One vector is turned by the same rotation once a tick. Each row is the vector after some number of ticks, and that number follows the row.
The counts run from 0 to 645.
[-16.8 -10.0 -12.5  19.5   4.2   8.2  27.6 -12.3   4.1  -4.5  35.4   7.6
 -50.8  50.3 -45.5 -38.6   2.2  30.5 -19.1 -25.1   6.3  -4.7  -2.5  19.9
  18.6  -0.3  -0.5 -13.8 -30.2 -16.3   7.5 -13.3  36.9 -37.3] : 144
[ -4.4  -8.4 -11.2  -3.7  37.1  29.2  13.8 -14.4  17.0  11.6   6.9 -15.3
 -36.5  17.8   8.1 -34.3  -3.1  42.6  19.4 -13.6   7.8 -42.2  -5.6  64.6
  14.4  27.7   7.5  -7.8 -17.7 -41.2  -3.6 -21.0 -21.2  10.6] : 493
[  2.3  -8.0  -6.0   9.0  37.7  46.7  31.6 -26.2  14.1  42.3  13.0   1.7
 -26.7  25.7 -12.8 -43.1   4.0  19.6  15.2  12.0  12.5 -34.2  13.2  30.4
   6.4   3.7  -0.6 -39.5 -28.2 -33.6  15.6 -12.3  -8.8 -25.0] : 640
[  0.6  20.5 -19.9  10.9  39.0  28.3  30.9 -25.8  -9.6  15.3  25.7   1.2
 -54.7  20.1  13.0 -24.7   9.8  32.0   4.9  -8.7  10.7 -18.0  -5.6  66.6
   5.2 -18.6   0.6 -11.0   7.8 -42.8   9.5 -16.3  -3.5  -9.5] : 161
[ 14.7   9.5  -1.8  40.2  43.6 -33.3  35.0 -23.8 -39.8  -7.7   1.1 -23.6
 -39.9  46.7 -15.2 -22.6 -29.9  31.0  -8.2  -2.6 -15.9  30.5 -15.2  30.2
  14.6  -0.7  -7.9  11.8 -11.4 -17.0 -17.8   4.3  10.3 -12.6] : 282
[  4.9  16.1   6.1  18.2  22.2  -3.3  21.9 -10.7  26.8   9.3 -13.7 -29.8
 -40.9  47.4 -33.3   4.9 -31.8  26.8 -12.9   0.5  18.0   1.4 -28.6  38.5
  21.6  37.4 -20.0 -15.7 -47.0 -17.7 -16.6 -16.0   7.3 -14.3] : 31
[ 35.5   3.3  -0.7  27.1  39.1  13.2  23.0  -8.6 -22.5   5.4  26.5 -10.8
 -27.2  45.5 -40.7 -36.2  -8.3  43.8  20.1 -35.6 -18.4   7.8  18.8  17.0
  30.0 -13.8  -8.6 -13.5  -6.5 -16.6  -5.7 -17.4  11.4 -28.3] : 471
[ -7.9 -14.5  -2.8  20.8  16.1  -5.5  12.3 -34.1 -18.3  38.5 -25.3 -17.4
 -43.0  41.5  -6.3 -37.4   0.5  33.1  -9.3  27.9 -14.9  13.3 -28.7  12.8
  -1.4  42.1   4.7 -10.9 -37.2 -38.0   4.4  13.7  12.4  18.5] : 118
[-41.7 -15.5 -23.8  -0.3  26.0   1.7  14.3 -21.3   3.0   0.3  15.5   4.1
 -57.2  24.1  10.5 -39.7  10.0  41.0 -23.3 -15.1   0.7 -23.9 -29.9  50.3
   2.8  24.6   8.3  12.2 -17.8 -37.0   0.3  -7.5   7.4  10.3] : 416
[-12.0 -33.6 -25.4  32.5  40.2  -2.7  -5.3 -28.6 -22.5  48.2 -15.5  -2.8
 -36.2  26.5  -0.9 -46.6 -11.0  38.8  -7.2  31.3 -18.9  -2.9 -19.6  13.6
  -8.4  20.4 -14.3 -19.8 -28.4  -6.9  -3.4   7.5  21.4 -14.5] : 531
[-19.6 -40.8  -3.5  21.0  11.6  18.9  28.2  -5.0  22.7   4.2   5.1 -14.2
 -32.7  38.2 -37.7 -53.3 -23.8  20.4   7.7   2.4   9.6 -30.5   6.7  30.3
  21.5  25.7   5.3 -15.6 -42.2 -12.9  -6.3 -11.9  16.1 -29.0] : 222
[  7.3  13.1   8.3   2.3  40.7  27.2  40.9 -20.2 -16.6  16.9   4.0 -15.0
 -50.4  25.7   7.7 -30.6  19.2  29.5  -2.9 -13.7 -16.7   9.1 -16.1  41.4
  16.6   0.6  11.1  10.7  15.0 -65.1  -0.7  -3.6  -9.7  25.4] : 576
[  2.2 -13.6  -7.0  30.4  11.8  -3.2   8.1 -28.5 -34.5  36.6 -23.8 -18.8
 -49.0  40.9  -8.6 -41.0   1.1  40.0   1.1  25.3 -20.9  21.7 -24.9  15.9
   0.8  28.8   5.2  -9.4 -20.4 -33.9   5.1  11.6  23.9  16.8] : 122
[ -4.2 -26.0   1.3  38.3  41.2   1.1  48.3  -9.0 -20.7  -4.7  19.2  -6.7
 -35.1  40.8 -33.3 -51.3 -22.4  14.5 -10.1  -5.7 -17.0   9.7   9.7  15.0
  22.0 -21.4  -3.1   4.2  -6.2  -8.4 -16.5   0.7  23.2 -42.8] : 548
[ 25.8   9.0   1.5  15.0   8.8  48.2  20.0  -7.9 -12.8  29.9   3.3 -16.0
 -54.8  31.7 -17.6 -31.8  17.9  39.3  25.6 -11.6  -7.6   4.0   1.6  39.5
  22.4  -4.9   4.3 -19.4  10.7 -49.0   9.1 -17.2  17.2   6.4] : 314
[ 40.7   6.8  -7.3  33.1  37.7  10.1  17.6 -17.4 -37.9  19.2  19.8 -10.3
 -29.9  43.0 -30.3 -38.4  -4.9  47.2  26.1 -19.4 -20.8  14.0  16.2  16.9
  20.4 -15.8  -7.6 -19.6  -2.9 -19.5   2.3 -11.9  13.2 -22.3] : 467
[-13.4  -2.9 -23.9  17.3  58.6 -27.1   6.8 -43.4 -33.9  25.2   4.0   1.8
 -38.9  29.5  18.5 -32.2  -0.5  45.2 -24.4   4.9 -20.2   4.6 -30.4  24.4
 -10.6  19.7  -6.6   3.7 -23.1 -26.0  -0.4   9.0  -3.1   4.7] : 270
[ 21.6   7.3  -8.8  45.5  24.8   4.3  22.4  -5.1 -10.0   5.8   3.8 -21.0
 -48.7  41.9 -35.3 -13.4 -35.4  29.7  10.4   2.3   7.6   8.5  -1.4  45.1
  21.6 -15.1 -22.3 -18.5 -10.4  -0.1 -15.7 -15.9  29.3 -42.9] : 621
[ -5.4  20.4  -4.6  25.3  40.8  -0.6  31.4 -14.3 -12.2   8.4  -7.8 -19.6
 -66.4  25.9   7.8  -2.0 -13.5  24.0 -27.6   5.2  -0.9  19.2 -40.4  59.1
  11.0  -7.4 -16.3  12.3  12.1 -31.7 -21.2  -3.5  14.8  -1.4] : 430
[  3.4 -30.8 -14.1  46.7  44.8  -4.0  21.5 -15.5 -41.6  17.2   2.4  -8.1
 -39.6  30.8 -12.9 -54.3 -21.2  30.7   2.4  13.5 -26.6  12.7   0.6  20.8
   8.8 -17.9  -7.6  -2.6   1.4  -3.5 -14.5   5.3  29.5 -30.5] : 541
[-12.4 -28.3  -4.1  14.7  32.1  52.2  31.5  -5.5  -0.7  29.5  -2.5 -10.2
 -54.3  10.7   6.9 -51.2   5.0  18.1   7.2  13.2  -7.6 -19.6  -3.9  51.2
  12.8  -9.1   7.1  -5.0  18.5 -41.1  -4.8  -8.0  12.6   0.4] : 237
[ -6.0  -2.1 -35.1  13.4  62.9   1.2 -12.8 -22.7  -2.8  28.6   5.0  -1.3
 -39.5  13.3  20.2 -17.9 -12.9  55.1  -2.5  -2.8  -0.1 -28.2 -24.5  56.2
  -2.8  14.9 -23.0 -12.2 -17.5 -11.9 -12.3 -17.2  -6.1  -9.0] : 345
[ 16.2   7.5 -29.8  40.8  20.4 -13.5  -7.6 -20.7 -31.4  16.4  -4.3 -19.7
 -53.6  35.8  -6.3 -16.9 -22.6  55.1  15.7   8.5  -0.4   5.9 -18.1  53.7
   3.8   5.2 -15.9 -16.4 -14.8  -7.8  -4.4 -10.6  24.7 -13.1] : 612
[ 17.5  -3.0   2.0  12.6  35.8  15.8  29.1  -2.9   5.8  -8.4  34.7  -7.8
 -22.8  46.9 -47.1 -35.4 -11.4  39.1   9.9 -46.9  -5.6 -11.5  15.5  20.6
  35.7   2.5  -5.4 -10.8 -23.8 -17.8  -8.8 -23.8   2.5 -29.7] : 477
[ -1.9  -8.1  10.0  14.6  74.6   5.7  43.4  -7.1  -4.7   0.2  -5.8 -24.0
 -35.9  17.0   9.8 -26.2 -21.5  20.3 -14.2  -7.9 -18.9  -0.7 -18.3  46.6
  21.8   0.0  -6.9  25.0  11.3 -34.5 -36.5  -2.4 -17.0   4.5] : 94
[-19.6 -34.1 -12.3   4.6  54.8  26.2  19.5  -9.9  19.2  19.2  32.2  17.0
 -21.7  27.7 -24.6 -52.6   1.2  32.1 -12.5 -24.9  -8.6 -35.6   7.3  10.2
  15.5   6.4  -8.7 -17.2 -29.5 -11.7  -5.5 -15.7   4.7 -35.9] : 72
[  5.4 -34.0   4.3  32.8  22.7   5.0  22.7   4.5  10.0  -4.2  -0.1 -24.7
 -27.4  44.8 -49.8 -41.4 -38.8  29.7  10.5  -9.5  -6.1  -7.9   5.0  21.2
  33.2  19.2  -8.0  -8.8 -32.0   0.4 -24.8 -12.7  22.7 -31.9] : 215
[-19.7 -30.9 -15.0  21.2  40.7   2.4  -4.9 -23.1   4.0  50.9 -19.9  -2.9
 -34.7  29.1 -10.0 -33.9 -10.2  34.5 -22.3  26.5 -12.0  -6.5 -29.3   6.4
  -4.3  36.4 -21.4 -22.7 -43.5  -9.1  -7.8   2.8  19.3 -13.0] : 526
[  8.1 -10.8  -3.1  38.2   7.1   2.9  18.8  -3.8 -28.5   6.7   6.7 -13.0
 -55.6  49.8 -43.1 -37.9  -4.6  37.4  -6.2 -11.6 -22.6  30.8  -8.2  12.3
  24.2  -6.5  -6.0  -3.2  -2.9 -15.4  -7.0  -3.2  50.8 -19.4] : 134
[  2.2   9.3   6.4   2.4  38.2  27.3  43.0 -24.5 -16.6  17.6   6.8 -12.2
 -48.8  24.9  11.0 -36.6  19.9  27.8  -0.3  -9.0 -13.5   2.1 -12.6  43.0
  13.6   1.2  15.7   7.6  11.1 -66.4   5.2  -2.6 -11.8  24.2] : 574
[  9.7 -34.2   3.4  24.3  31.3  27.2  27.1 -25.1 -24.2  42.4 -11.6 -16.1
 -25.9  30.7 -10.5 -67.1   1.7  26.7  23.5  22.8 -24.4  -3.1   9.6  10.8
   8.6  14.4  13.8 -19.6 -13.9 -38.1   5.4   7.2   2.4   3.6] : 384
